In the data rows, 128 means zero.
Some points:
[114 113  76 144  62 155 140 126 133 165 136 101 122 156 110 165]
[103 119 122 114 139 146  90 127 151 134 131 134 155 100 129 131]
[102 131 107  98 182 175 126 147 174 146 109 185 167  89 114 141]
[157 115 144 143 108  84 115 120 111 139 126 110  95 164 126 118]
[121 132 139 103 152 142 115 133 145 136 113 147 151 113 134 127]
[155 133 122 141  97  99 129 116 108 146 129 123 103 166 131 118]
[156 140 149 125 140 111 134 140 123 143 126 134 114 145 143 119]
[145 148 170 104 164  88 117 121 113 131 114 134 121 127 135  94]
[155 143 145 152 113  89 114 110 111 133 127 123  89 164 113  96]
[165 136 110 149  88  90 140 123 105 128 139 118  87 163 133 118]
[ 92 117 122  98 147 194  99 135 138 136 111 135 154  77 141 146]
[145 137 171 117 151 111 100 131 118 138 111 113 101 128 132  92]
[148 123 148 127 116  76 123 127  77 135 122 117 105 146 141 107]
[132 126 117 142 148 108 118 122 121 130 107 143 113 142 123 119]
[121 135 131  97 184 143 116 141 170 111 109 162 160 118 120 119]
[118 134 159 101 149 118  92 121 125 127 120 129 123  97 135 107]
[112 128  97 113 156 173 170 137 177 131 133 192 165 112 103 141]
[193 126 156 139  94  53 136 118  64 126 130  74  62 184 133 114]
[153 121 144 127  96 125 143 141 104 131 119 116 124 149 152 134]
[ 42 107  24 121 108 255  87 109 202 168 157 160 192  92  94 216]
[ 87 117  97  92 147 209 110 143 157 121 127 125 172  94 116 161]
[159 122 163 112 106  93 124 124 118 138 124  91 118 130 142 124]
[141 116  97 143 113 119 145 128 128 143 128 139 135 149 142 150]
[141 153 154 125 153  85 107 122 118 119 111 140 112 146 126 112]
[110 125 132 101 167 170 124 131 149 124 113 145 141  98 139 146]
[157 113 130 150  86  93 132 132  91 141 133 104  83 156 131 107]
[ 88 122  65 151  87 183 120 108 157 165 147 135 152 107  99 168]
[152 131 161 128 127  83 129 119 113 153 131 120 117 150 112  92]
[ 97 140  97 128 163 175 121 118 168 140 120 169 163 105 107 128]
[152 155 151 133 151 101 108 105 122 140 116 123 115 141 133  97]
[ 81 116  78 129 133 197 133 124 172 144 138 170 180 110  96 149]
[120 122 110 109 131 113  95 131 103 121  99 115 144 135 151 116]
[154 113 108 161  79 130 164 148 105 134 136 125 119 158 143 141]
[161 142 156 129 135  72 103 107  97 122 126 101  82 150 124 100]
[168 134 155 157  78  43 124 104  69 139 129  98  66 175 121 104]
[ 79 127  54 122 103 208 146 128 157 119 124 155 167 129 123 167]
[134 119 160 110 119 110 132 158  88 125 110 125 134 129 147 130]
[130 107 108 118 125 146 147 131 134 144 125 142 126 122 136 124]
[110 132 128 118 182 139 124 124 127 119 102 162 141  96 136 119]
[146 130 119 146  88 113 135 129 113 146 135 115 117 151 114 131]
[110 127  93 114 134 186 106 144 152 131 123 136 152 103 102 148]
[152 147 168 109 154  81  94 116 102 126 122 128 112 133 124 107]
[ 99 124 102 106 174 190 139 152 153 125  96 195 172 105 123 128]
[144 125 114 157 100 124 165 124 102 149 112 128 128 154 113 127]
[148 122 166 122 107  83  84 133  84 116 118  86 111 118 158 119]
[120 110 100 119 130 165 180 154 147 130 122 140 150 123 147 157]
[141 127 141 139 122  96 123 116 122 126 126 133 122 157 106 113]
[149 124  99 142  70 113 135 131  93 148 120 102 116 157 128 134]
[113  89  83 135  68 157 143 136 125 124 132 107 133 126 137 157]
[110 111 120  95 150 167 123 143 133 124 104 128 161  98 147 144]
[125 129 157  71 142 136 105 116 100 118 112 114 132  97 142 121]
[ 96 139  84 107 163 181  94 129 174 118 128 192 157 116  97 119]
[140 127 157  96 145  99  87 135 116 124 123  97 120  93 137 128]
[128 145 134 112 164 127 121 133 127 113  96 142 142  95 138 126]
[109 127  89 149 117 144 144 134 136 143 128 142 130 144 127 137]
[161 124 146 115  98  98 117 132  81 134 118  85  95 154 146 119]
[124 110  99 137 113 141 144 139 129 132 126 145 141 123 141 148]
[158 103 140 153  86 116 134 112  86 140 135  87  96 154 118 134]
[114 123  85 136  91 167 170 134 138 143 122 145 144 146 113 142]
[124 132 160 108 158 111  95 116 119 132 124 126 126 140 148 111]
[123 145 161  94 159 108 125 137 128 124 109 147 134 126 133 122]
[130 124 155 111 153 115 118 142 144 144 114 153 123 115 141 116]
[141 137 152 127 147 125 107 116 105 116 127 114 119 132 132 122]
[ 51 105  53 114  89 224  88 120 178 138 133 151 204  93 111 195]
[102 118  80 137  82 188 117 119 142 131 129 122 143 136 110 146]
[ 91 117 110  99 137 187 105 140 138 130 119 141 164  88 135 157]
[142 130 124 146 115 104 122 124 119 141 131 116 111 134 113 130]
[138 136 155 114 121 110 105 131  84 142 115 112 110 133 142 126]
[141 119 128 120 139 100 133 133 112 130 112 125 112 144 146 122]
[161 158 154 136 110  56 107  92  76 135 119  97  76 137 124 100]
[ 44 112  23 124  95 255  96 105 192 164 152 157 202  90  83 197]
[117 127 126 129 157 137  99 136 150 141 125 146 134 124 119 119]
[119 104 147 111 139 123  89 133 118 111 120 129 128 103 138 121]
[173 142 144 148 104  78 153 130  79 123 141 108  91 161 136 103]
[ 83 122  85 117 133 208  97 128 181 132 124 170 169 101  98 152]
[163 114 133 158 107  68 143 128  95 151 119 120  90 172 138 105]
[ 47 112  29 139  96 249 118 113 193 151 138 181 208  93  89 178]
[117 119 109 142  87 143 140 117 143 147 138 153 114 152  95 152]
[147 127 144 132 146  99 117 115 109 136 118 145 101 143 136 103]
[106 112  99 119 151 182 129 154 173 137 136 173 174  99 117 139]
[ 93 139 103  98 164 184 122 145 156 129 115 191 159 104 135 135]
[126 119 128 120 144 144 131 161 124 143 105 144 128 128 132 130]
[136 145 142 112 155 113 109 118 127 122 119 117 141 109 120 103]
[165 126 129 143 109  95 118 102  92 114 132 103  99 142 137 125]
[147 146 179 128 171  77  86 117 106 130 127 135 100 138 140  95]
[114 110 154 108 134 144 116 148 121 102 120 114 146 113 131 135]
[ 92 145 104 123 139 176 113 124 140 148 135 145 163  83 131 149]
[160 135 148 139 116  80 126 119 102 127 130 111  85 157 118  92]
[153 126 142 125 111 139 114 148  96 123 134 102 117 134 130 145]
[ 96 113  97  90 168 193 112 136 167 128 124 163 170  78 139 154]
[ 99 123  98 125 139 174 114 132 165 140 108 142 174  95 128 152]
[125 126 137 111 136 152 134 153 103 124 117 130 132 117 158 129]
[149 130 162 107 126 106  88 135 103 113 131 112 119 136 150 113]
[ 99 113  95 121 148 184 177 159 174 133 118 171 176 109 126 159]
[144 139 160  93 166  88  94 121 126 137 105 143 114 139 141  99]
[138 128 129 116 156 120 138 120 144 114 128 162 122 111 137 123]
[158 117 141 129  95  81 147 128 104 125 134 117 104 180 127 127]
[142 113 121 149 112 123 164 145 128 134 119 140 114 166 120 123]
[111 125 122 116 144 142  99 129 133 110 119 141 134 133 120 119]
[138 143 178 108 143  85  75 112 112 111 119 101 113 145 156 117]
[160 116 161 153  96  65 119 101  81 148 135  89 100 151 150 124]
[ 72 132  70 137  99 187 107 119 141 127 140 122 170 104 115 170]
[138 115 118 149  80 121 118 129 102 124 151  92 121 142 138 164]
[148 134 158 137 131  84 148 135 118 118 133 134 111 148 141 120]
[155 133 129 125 121 112 110 116  96 143 117 127 117 122 121 108]
[175 142 147 149  76  45 128 104  66 125 143  90  62 182 138 113]
[122 131 135 120 163 151 128 125 136 123 117 128 144 116 125 127]
[141 121 161 127 133 117 132 124 119 121 118 110 110 145 140 117]
[139 124 115 152  96 141 155 132 112 158 137  99 126 135 117 131]
[150 146 153 133 113  85 118 121  93 125 134 116  90 141 135 113]
[162 133 123 154 102  97 152 118 116 129 116 101 115 145 120 114]
[170 126 157 139 113  77 111  98  88 146 125 101  76 161 130  97]
[141 125 146 129 118 118 121 127  90 142 123 127 119 145 137 120]
[156 133 170 114 160  81 117 134 112 127 128 130  90 145 138  90]
[130 124 138 112 161  98 126 142 136 131 113 150 131 120 131 101]
[148 128 163 128 145  79 117 134 113 119 127 135 102 150 137 108]
[165 126 167 148 110  76 115 107  98 131 130 104 113 135 145 112]
[124 100  81 137 110 163 172 137 132 116 122 159 169 122 123 150]
[113 126 134  96 188 145 137 141 144 134 121 172 150 103 137 121]
[ 85 108  83 143 106 194 100 127 172 140 130 158 152 123 100 171]
[104 130 131  93 156 155 141 128 146 124 105 154 148 128 133 120]
[173 125 153 145 106  78 107 117  85 143 128  97  80 171 104  96]
There is one direction along which these points spread out most. Where along it does each point below lie, from 0 to 99? The average is 50, and the first point in the table lies past the average.
[ 99 113  95 121 148 184 177 159 174 133 118 171 176 109 126 159] 73
[145 148 170 104 164  88 117 121 113 131 114 134 121 127 135  94] 39
[ 47 112  29 139  96 249 118 113 193 151 138 181 208  93  89 178] 93
[153 126 142 125 111 139 114 148  96 123 134 102 117 134 130 145] 45
[163 114 133 158 107  68 143 128  95 151 119 120  90 172 138 105] 31
[160 116 161 153  96  65 119 101  81 148 135  89 100 151 150 124] 29
[136 145 142 112 155 113 109 118 127 122 119 117 141 109 120 103] 47
[175 142 147 149  76  45 128 104  66 125 143  90  62 182 138 113] 20
[134 119 160 110 119 110 132 158  88 125 110 125 134 129 147 130] 43
[142 130 124 146 115 104 122 124 119 141 131 116 111 134 113 130] 44
[156 133 170 114 160  81 117 134 112 127 128 130  90 145 138  90] 34
[106 112  99 119 151 182 129 154 173 137 136 173 174  99 117 139] 71
[159 122 163 112 106  93 124 124 118 138 124  91 118 130 142 124] 38
[121 132 139 103 152 142 115 133 145 136 113 147 151 113 134 127] 56
[130 124 155 111 153 115 118 142 144 144 114 153 123 115 141 116] 49
[124 100  81 137 110 163 172 137 132 116 122 159 169 122 123 150] 64
[ 87 117  97  92 147 209 110 143 157 121 127 125 172  94 116 161] 74
[118 134 159 101 149 118  92 121 125 127 120 129 123  97 135 107] 48
[146 130 119 146  88 113 135 129 113 146 135 115 117 151 114 131] 44
[149 130 162 107 126 106  88 135 103 113 131 112 119 136 150 113] 39
[142 113 121 149 112 123 164 145 128 134 119 140 114 166 120 123] 46
[140 127 157  96 145  99  87 135 116 124 123  97 120  93 137 128] 43
[ 92 117 122  98 147 194  99 135 138 136 111 135 154  77 141 146] 67
[158 117 141 129  95  81 147 128 104 125 134 117 104 180 127 127] 35
[ 83 122  85 117 133 208  97 128 181 132 124 170 169 101  98 152] 77
[ 85 108  83 143 106 194 100 127 172 140 130 158 152 123 100 171] 72
[173 142 144 148 104  78 153 130  79 123 141 108  91 161 136 103] 29
[117 119 109 142  87 143 140 117 143 147 138 153 114 152  95 152] 55
[110 132 128 118 182 139 124 124 127 119 102 162 141  96 136 119] 57
[148 122 166 122 107  83  84 133  84 116 118  86 111 118 158 119] 34
[124 110  99 137 113 141 144 139 129 132 126 145 141 123 141 148] 56
[114 113  76 144  62 155 140 126 133 165 136 101 122 156 110 165] 56
[152 131 161 128 127  83 129 119 113 153 131 120 117 150 112  92] 36
[ 97 140  97 128 163 175 121 118 168 140 120 169 163 105 107 128] 69
[ 96 113  97  90 168 193 112 136 167 128 124 163 170  78 139 154] 74
[110 127  93 114 134 186 106 144 152 131 123 136 152 103 102 148] 67
[113 126 134  96 188 145 137 141 144 134 121 172 150 103 137 121] 60
[120 122 110 109 131 113  95 131 103 121  99 115 144 135 151 116] 48
[161 158 154 136 110  56 107  92  76 135 119  97  76 137 124 100] 26
[141 137 152 127 147 125 107 116 105 116 127 114 119 132 132 122] 44
[113  89  83 135  68 157 143 136 125 124 132 107 133 126 137 157] 57
[ 99 123  98 125 139 174 114 132 165 140 108 142 174  95 128 152] 69
[141 153 154 125 153  85 107 122 118 119 111 140 112 146 126 112] 40
[114 110 154 108 134 144 116 148 121 102 120 114 146 113 131 135] 53
[ 81 116  78 129 133 197 133 124 172 144 138 170 180 110  96 149] 76
[121 135 131  97 184 143 116 141 170 111 109 162 160 118 120 119] 60
[ 93 139 103  98 164 184 122 145 156 129 115 191 159 104 135 135] 70
[150 146 153 133 113  85 118 121  93 125 134 116  90 141 135 113] 34
[110 111 120  95 150 167 123 143 133 124 104 128 161  98 147 144] 62
[122 131 135 120 163 151 128 125 136 123 117 128 144 116 125 127] 55
[124 132 160 108 158 111  95 116 119 132 124 126 126 140 148 111] 44
[ 44 112  23 124  95 255  96 105 192 164 152 157 202  90  83 197] 94
[109 127  89 149 117 144 144 134 136 143 128 142 130 144 127 137] 56
[141 127 141 139 122  96 123 116 122 126 126 133 122 157 106 113] 42
[168 134 155 157  78  43 124 104  69 139 129  98  66 175 121 104] 21
[160 135 148 139 116  80 126 119 102 127 130 111  85 157 118  92] 32
[128 145 134 112 164 127 121 133 127 113  96 142 142  95 138 126] 53
[157 115 144 143 108  84 115 120 111 139 126 110  95 164 126 118] 35
[155 143 145 152 113  89 114 110 111 133 127 123  89 164 113  96] 34
[138 115 118 149  80 121 118 129 102 124 151  92 121 142 138 164] 45
[141 125 146 129 118 118 121 127  90 142 123 127 119 145 137 120] 42
[138 128 129 116 156 120 138 120 144 114 128 162 122 111 137 123] 51
